Turns in one plane each, and the order they were made in; the first pair answered
J_653 (before |-> after):
[ 22  -3   0  19   4 -24 -22  -7] |-> [ 23  -2 -11   7  -6 -28 -22 -11]
[ 44 -10 -11   3  -5 -55 -14 -17] |-> [ 37 -11   3  31  19 -40 -34  -5]
[  1  10 -25 -44 -29 -25   0  -8] |-> [ 10  -3  44  18  37 -14  20   4]
[  6 -12  26  21   8 -12  28  -2] |-> [-17  -4 -14  15 -10  10 -37  11]
J_895 (before |-> after):
[ 31   9   2 -11  -4 -18  46  17] |-> [ 20  13  -4 -20  -9  -7  46  21]
[-24  15   3  -5  20  16   6  17] |-> [-4  6 16 17 33 -4  2  8]
[  5  -2 -13 -30 -12 -20  16 -16] |-> [-19   5  -7 -36  -6  12  18   1]
[-12   0  -5 -10 -15  13  21  20] |-> [-7 -2 13 10  2 14 21 22]
J_864 (before |-> after):
[-10  -3  34 -12  20  20  38   7] |-> [-16   1  23 -27  10  24  40   6]
[-19   9 -40 -60 -43  19  29  13] |-> [-20  -2  14  40  37  52 -31  43]
[ 28  -5  42  43  49 -16  17  -9] |-> [  6  14 -20 -55 -28 -19  50 -19]
[ -1  -9 -15  -1  -5  13  -5   9] |-> [ 11 -14   1  16   6   4  -1   4]
Now pairs of rows:
Each pair is two turns apart.
[-12 -22  15  -4  23 -14   6   8] |-> [-18 -19   8 -19  11  -7  15  11]
J_864, J_895
[-16   3  15   6  23  32 -15  25] |-> [  8   4 -28 -19 -21 -13 -32  -3]
J_895, J_653
[-40   0 -20   1  -6  37 -54  23] |-> [-26  -3  17 -42 -12  16  60   6]
J_653, J_895
[ 26   2 -17 -16 -21 -22 -34 -24] |-> [ 21   0  -5  11   2  -3 -56 -10]
J_653, J_653
[ 33   3 -12  13  17 -37 -38   2] |-> [ 40   0  18   1  27 -39  19  -1]
J_895, J_653
[-11  19  15  36  26  22 -29  24] |-> [  0  17  -3  39  13   1 -51  13]
J_864, J_653
[-9 -4  0 11 22 -6 -8 -8] |-> [-14  -1 -12 -16   6  -6  11 -11]
J_864, J_895
[-26   6 -27 -15 -11   6 -35  19] |-> [-20   0  16  24  29  14 -22  27]
J_653, J_653
[ -1  -4  21  11  24 -13  18 -12] |-> [ -7   3 -12 -23 -10 -17  17 -15]
J_895, J_895
[ 11   7  -5 -37 -24 -11  29 -14] |-> [ -2   9   1 -37 -17   5  38  -5]
J_864, J_653
[ -2  15 -17  -6   8 -23 -52 -20] |-> [  8  12  15 -27  12 -36  29 -30]
J_895, J_653
[-25  17 -46  -2 -32   1 -80   0] |-> [ -8  14   0 -55 -39 -27  66 -22]
J_653, J_895
[ 16  -2  -1 -15   3 -15  26  -5] |-> [ 20  -6  -5  16  19 -11 -18   0]
J_653, J_895
[  0 -18 -13  28 -12 -26 -22 -35] |-> [-36  -6 -31  -5 -29  12 -17 -18]
J_864, J_895
[ 25  -7   9 -13 -11 -37  46 -15] |-> [  2  -8  28  44  36  10 -16  16]
J_864, J_864
[ -6   1  -1 -16   9  -1  39   8] |-> [-13   5 -24 -25  -7   3  16  11]
J_653, J_653
[ 12   2  14  29  24 -14 -20  -4] |-> [  6   7 -15  11   0 -14 -42  -5]
J_653, J_864
[ -6   4 -24  -7 -16  22 -31  20] |-> [ 36  -6 -12   9 -14 -28 -16  -6]
J_864, J_895
[ 43  -6  32   8   9 -38  22 -24] |-> [ 18  -3  42  38  39   5 -19   4]
J_895, J_653
[ 30 -11   2  49  18 -35 -28 -14] |-> [-21   9 -54 -28 -36   6 -23   3]
J_895, J_895
[-15  -1  33   9  47  47  34  25] |-> [-27   3  10  18  42  60 -11  33]
J_653, J_895
[ 17 -18  -1  30  22 -10 -20 -12] |-> [-12  -6 -30 -31 -16  12  11  -4]
J_864, J_895
[-29  23 -79 -37 -17  57 -41   7] |-> [-44  23 -30 -46  11  83  34  20]
J_653, J_864
[ 22  12   1  21  -2   1 -10   3] |-> [22 12  7 23  3  0  0  5]
J_864, J_653
[ -1  26   8  52   3 -12  -2  -7] |-> [-5 25 12 50  9 -6  5 -3]
J_864, J_653
[ 27 -17  24  28  18 -28  -7   1] |-> [-17  -2 -13   0  -2  21 -44  27]
J_864, J_864
[  7  21 -30 -30  -9   9   1 -14] |-> [ 15  18 -23 -29 -10  -1  11 -20]
J_864, J_653
[ -8  18  -3 -24 -16   9  54   2] |-> [-32  21  -5   6   6  47  -3  26]
J_895, J_653
[  8  -1  -6  44  37  24 -22  -4] |-> [ 20   3 -51   3 -12 -10 -22 -27]
J_895, J_895
[ 22  17  15  -6   8 -21   0 -26] |-> [ -7  26  -2 -13   5  18 -33  -5]
J_895, J_864
[ -2   5  -5   4  23 -13  43 -26] |-> [-26  10  -5   1  29  16  37  -9]
J_864, J_653
[-15  -1  11   1  -7  13  26  -3] |-> [-18   1   2  -5 -13  13  25  -4]
J_895, J_864
[-17  10 -26 -36 -38   7  21   0] |-> [ 12  -7  12  51  20  -5 -31  -1]
J_864, J_895
[-15  -8   6  34  25  23 -33  10] |-> [  7 -14  31  26  28  -3  27  -7]
J_653, J_653
[-22  -8   4   4   3  23  -3  10] |-> [  4 -12   5  -6 -10 -16  23 -10]
J_895, J_864
[24 17 24 -2 24 -3 56 -9] |-> [ 44  10  18  25  29 -26  17 -18]
J_653, J_864
[ 29  11   2 -20 -14 -48  12 -36] |-> [-28  20   9   8  22  36 -44  16]
J_895, J_864
[ 1 13 25 26 28  1 28 16] |-> [  3  16 -19  31   6  -5 -40  12]
J_895, J_653
[ -6   8 -18  -7 -28  17  -6   8] |-> [ 13   1  14   3 -11  -1  35  -1]
J_653, J_895
[  1 -23  39   6  18 -29  43 -12] |-> [-35 -15  38  -1  24  15  36  13]
J_864, J_653
[ 20 -13  18  29  16 -29 -15  -4] |-> [-25   3 -15 -36 -23  12  10  13]
J_864, J_895
[ 37   0 -54 -43 -42 -45 -24 -24] |-> [ 12  -2  46 -24  29   8  85   7]
J_895, J_653
[ 26   1  11  30   8  -7 -28  -2] |-> [ -3  13 -25 -21 -29  11 -21   4]
J_653, J_895
[ 43 -24  36  18   8   3  33  -9] |-> [ 22 -11 -10 -40 -41   8  35  -8]
J_895, J_895
[  1   6 -20 -28 -35 -23  12  -8] |-> [ 26  -5  13  14  -3 -42  11 -13]
J_653, J_895
[-19 -17  -5 -22  -6  29 -12  11] |-> [ -3 -21 -18 -21 -18   9 -28  -2]
J_864, J_653
[  9 -15  19  13  -6  -5  19  -4] |-> [ -1 -13   2  22 -11   7 -22   1]
J_653, J_895
[ 12   5  48  31  26 -12  28   0] |-> [-27  19  21 -23  -5  22  48  14]
J_864, J_895
[ 27  14  16  -7  -8  -6  25 -13] |-> [-2 19 17  4  8 35 -3 14]
J_864, J_895
[ 29  -6   4  -1 -24 -21  15 -28] |-> [ 28  -7  -3  18 -17 -14 -25 -23]
J_653, J_895
[ -4  18 -28 -12 -18 -14  11 -12] |-> [ -7  19 -12 -13  -8  -5  33 -10]
J_653, J_864
[-24   9   1 -25  -8  22  25  10] |-> [ -4   3  21 -11   5   8  43   2]
J_895, J_864
[-7 -2 -7  9  9 14  0  7] |-> [  2  -3 -21  -2  -5  -1  -4  -2]
J_895, J_653
[ 23 -13  21  36  35 -40   4 -10] |-> [-20   4 -47 -18 -14  -6 -43   5]
J_895, J_864
[-27   2  -1   8  48  31  12  14] |-> [  2   1 -28 -33   4 -24  40 -20]
J_895, J_864
[10 20 20  9 15 -1 -3 27] |-> [ 17  20  -3   2  -5 -15 -22  17]
J_895, J_653
[  7  -8  63  24  27  -9  80 -15] |-> [ -2   4 -14 -50 -49 -26  66 -31]
J_653, J_653
[-14  -2 -20 -29 -32 -16  43   3] |-> [-11 -11  11  51  24   6 -19  23]
J_864, J_895
[ 33 -13  21  -2  -8 -29   9 -29] |-> [-20   0  -3  -5  -8  33 -44   7]
J_895, J_864
[ 13  -2   1   3  -1 -16  10 -14] |-> [  7   2 -15  -4 -11 -11  -3 -13]
J_653, J_653
[  8  -1  28  -2  23 -12  40   1] |-> [  7   2   0 -31  -7 -19  42  -8]
J_895, J_895
[ -2   7 -57 -27 -39  23 -27   1] |-> [ -7  -1 -12  34  19  47 -47  25]
J_653, J_653
[ -1  10  21  19  60 -11  14  29] |-> [ -9  16  -3 -37  22 -16  56  18]
J_864, J_895
[-17   3 -14 -26  -3   3 -31  -6] |-> [ -3  -2  14 -31   5 -12  22 -19]
J_653, J_895
[ 29 -16  41  51  28 -40  -3 -17] |-> [ 26 -10 -12  33  -9 -50 -55 -23]
J_653, J_864
[ -3  -7 -18  13   0   8 -19   6] |-> [-11  -3 -21  -1  -6  18  -8   9]
J_653, J_864
[-25  13 -26 -24 -19 -11 -12  29] |-> [ 13  -1   4  -3  -3 -53  23   7]
J_864, J_864
[  4  -1  13 -11   4 -13  43   3] |-> [-19   3  12 -14   7  17  31  19]
J_864, J_653
[ 16  -8  27   6  10 -39  32  -9] |-> [ 25  -8   8  13   2 -53  -2 -15]
J_653, J_864
[  9  -2  22   9   8 -17  17  -5] |-> [-9  1 25  5 14  7 17  7]
J_864, J_653
[  6 -17  -7   7  -3 -10   6   2] |-> [ -7 -13 -11   7   0   5  -7   9]
J_895, J_864
[ -8  25 -20 -28 -21   6 -18   7] |-> [ 13  21 -20 -24 -24 -19 -13  -8]
J_864, J_653
[-2 10 51 -5 19  3 40 15] |-> [-22  22  -1 -51 -29  11  17  15]
J_895, J_864
[  9   0  -6 -35 -26 -17  41 -26] |-> [ 19  -4  15 -16  -8 -19  52 -28]
J_653, J_864
[-15 -21 -19 -32   7 -39  52 -21] |-> [-62 -14  -8  -6  39  28   9  22]
J_895, J_864
[ 15   5 -12   6 -32   0 -37   0] |-> [ 16   7 -14   2 -38   0 -30  -1]
J_864, J_895
[ 17 -10  -1 -16 -10   5  42  -9] |-> [  1  -4 -33 -24 -25  18   5  -2]
J_653, J_653
[-24   4 -50 -21 -14  29 -44  44] |-> [  7  -1 -39 -60 -36 -15  40  12]
J_895, J_653
[ 12  -9  -3  -3 -18 -12   3  -8] |-> [  9 -12   7  17   1  -3 -11   0]
J_864, J_864
[ -5 -21 -27  12 -20 -10 -20  -6] |-> [ -1 -25   1   4  -9 -15  36 -10]
J_895, J_653
[  6  18  27  33  42  38 -19  19] |-> [29 13 38  5 28  2 52 -4]
J_653, J_653
[-7  9 31 17 38 17 23  6] |-> [  1  12  20 -16  12   0  53  -7]
J_864, J_895
[ 33   5  -7 -43   3 -31  37  -7] |-> [ 46  -3   1  16  33 -35 -27  -3]
J_653, J_895
[ 25  -2  11  -4 -12 -24  -2  -3] |-> [ 20  -1   1 -10 -19 -21  -5  -3]
J_653, J_864
